In the data rows, 128 means zero.
Some points, one per row:
[132 192 253 186 118 164 124 116 158 142  80 179 158   0  54  35]
[131 138 209 199  97 172 115 149 136 145 145 178 116 193 101  87]
[142 132 106 173 122 140 151 140 124 134 146 178 136 123 145 137]
[127 165 143 113 130 105 123 130 124 118  84 115 184  83 102  72]
[150 110  66  87 138  88 113 138 134 126  79 106 113 147 114 189]
[124 141 130 136 146 154 122 126 121 125 165 130 149  83 129 150]
[142 137  35  92 120  80 128 113  97 142 139  68 137 119 135 184]
[144 136  99 214  68 103 125 130 106 154 136 155 137 120 159 108]
[148 110  40  83 154  68 122 132 115 124 132 108  94 134 122 159]
[136 135 127 123 128 154 106 123 127 124 130 128 130 127 152 114]
[ 93 128 171 133 139 194 115 136 107 120 105 129  79 193 221 136]
[  8 171 101 180 120  90 128 131 136 154 135 150 101 112  28 163]
[121 100 164  94 132 130 158 136 144 122 121  93 140 134 130 117]
[255 106 184  90  85 221 116 120  74 146 189  77  65 255 255 146]
[121 140 132 135 129 146 133 122 139 123 131 120 141 101 168 133]
[131 143 149 120 109 124 110 105 168 154 121 120 140 141 129 141]
[178 129 147 115 117 108 128 138 125 133 134 155 120 148   8 133]
Then 12 other points, each followed by its number:
[155 134   0 137 115  54 116 118 117 145 134 117 117 165 180 200] 0
[136 147 156 131 172  85 147 139 164 136 100 146 202   0  48  97] 1
[151 144 113 161 108  90 138 141 137 131 131 151 139 135 130 154] 2
[157 113 131 114 122 146  91 136 126 130 143 148 107 134  87 124] 3
[129  98 150 137 129 124 108 127 128 117 135 120 100 187 173 130] 4
[131 138 128 127 148 114 131 126 138 121 100 136 178  20  71 108] 5
[255 133 201  82 150 144 131 153 126 131 152 108 142 146 219 126] 6
[134 119  62  72 153  86 130 125 124 119 125  89 122 127 137 150] 7
[116  93  94  36 203 166 123 149 151 106 191  80 118 117 128 195] 8
[124 139 190 149 115 194 120 128 137 137 154 140 148 127 123 161] 9
[166 122 153 107 142 133 128 129 127 121 154 145 124 107  77 147] 10
[121 141 132 134 114 159  99 145 171 145  93 103  92   0 236 148] 11
Which two of these numbered points are nearest to each point below, ignoring the 2 directions in which the first points spread most? Their numbers follow each, nearest first.
[130 113   6  40 163  50 133 114 125 111 118  63 141 127 151 175] > 7 5
[132 108 140 129 149 166 136 119 154 128 149 141 176 126 125 184] > 9 10
[156 130 121 166 106 110 141 118 144 138 153 150 123 130 114 115] > 2 0
[211 138 188  47 136 160 134 118 115 129 155  81 156 131 210  96] > 1 6
[255 186 216  55 111 123 131 117  89 133  62  67 178 194 255  15] > 6 1
[212 151 175  76 147 170 139 121 123  97 136  76 189 133 255 104] > 1 6
[144 160 201 151  79 196 104 122 156 155 145 135  82  44 192 119] > 11 5
[130  60 150 135  97 139 124 112  97 154 166  97   0 255 224 150] > 4 2
[150 140 141 122 120 124 126 128 117 131 116 115 130 148 164 104] > 7 4
[141 145 230 131 104 180 143 114 116 130 143 129 145 120  81 103] > 10 9
[133 147 136 134 137 113 134 127 131 117  86 128 164   5 126  88] > 5 1
[144 117 160 137 138 205 118 113 112 119 182 140 159 140 158 127] > 9 5
[151 134 144 118 127 127 121 139 155 126 106 133 134  34 104 122] > 5 7
[167  93 136 108 109 135  95 150 131 127 124 150  93 145  64 109] > 3 10
[135 134  75 106 131  90 126 121 118 126 111 104 134 131 142 120] > 7 4
[175 104 151 118 115 124 151 115 142 156 114 127  41  54  88 137] > 10 3
[ 99 121 123 146 119 126 149 106 101 138 150 138  86 173 116 141] > 4 2
[255 116 198   9 177 213 113  99 105 108 145  85  79 131 247  72] > 1 5
[255 140 187  11 148 109 161  87 117 102 137 103 214 172 194 140] > 6 1
[  0 120  90 183 140  83 125 131 112  99 165 166 165 255   0 104] > 4 3
[169 122 150 118 104 135 112 142 161 137  96 125  92   0 138 148] > 11 5
[136 125 140 125 130 129 129 123 129 139 130 134 132 131 128 120] > 7 4
[143 115 140 124 126 133 144 137 170 110  72 134 207   0 122 118] > 5 1
[163 140 138 118 158 125 125 154 111 122 145 158 105 182  88 102] > 3 10
[ 76 129  98 188 138  90 127 129 158 129 106 184  77 128  81 111] > 4 2
[136 147  87 104 138  81 127 128 119 144 105 107 106 128 142 139] > 7 4
[ 28 119  25 139 125  69 128 130 128 130 123 133 113 116  43 165] > 4 3
[255 131 136  31 144  85 144  94 118 104 134 104 188 160 172 148] > 6 1
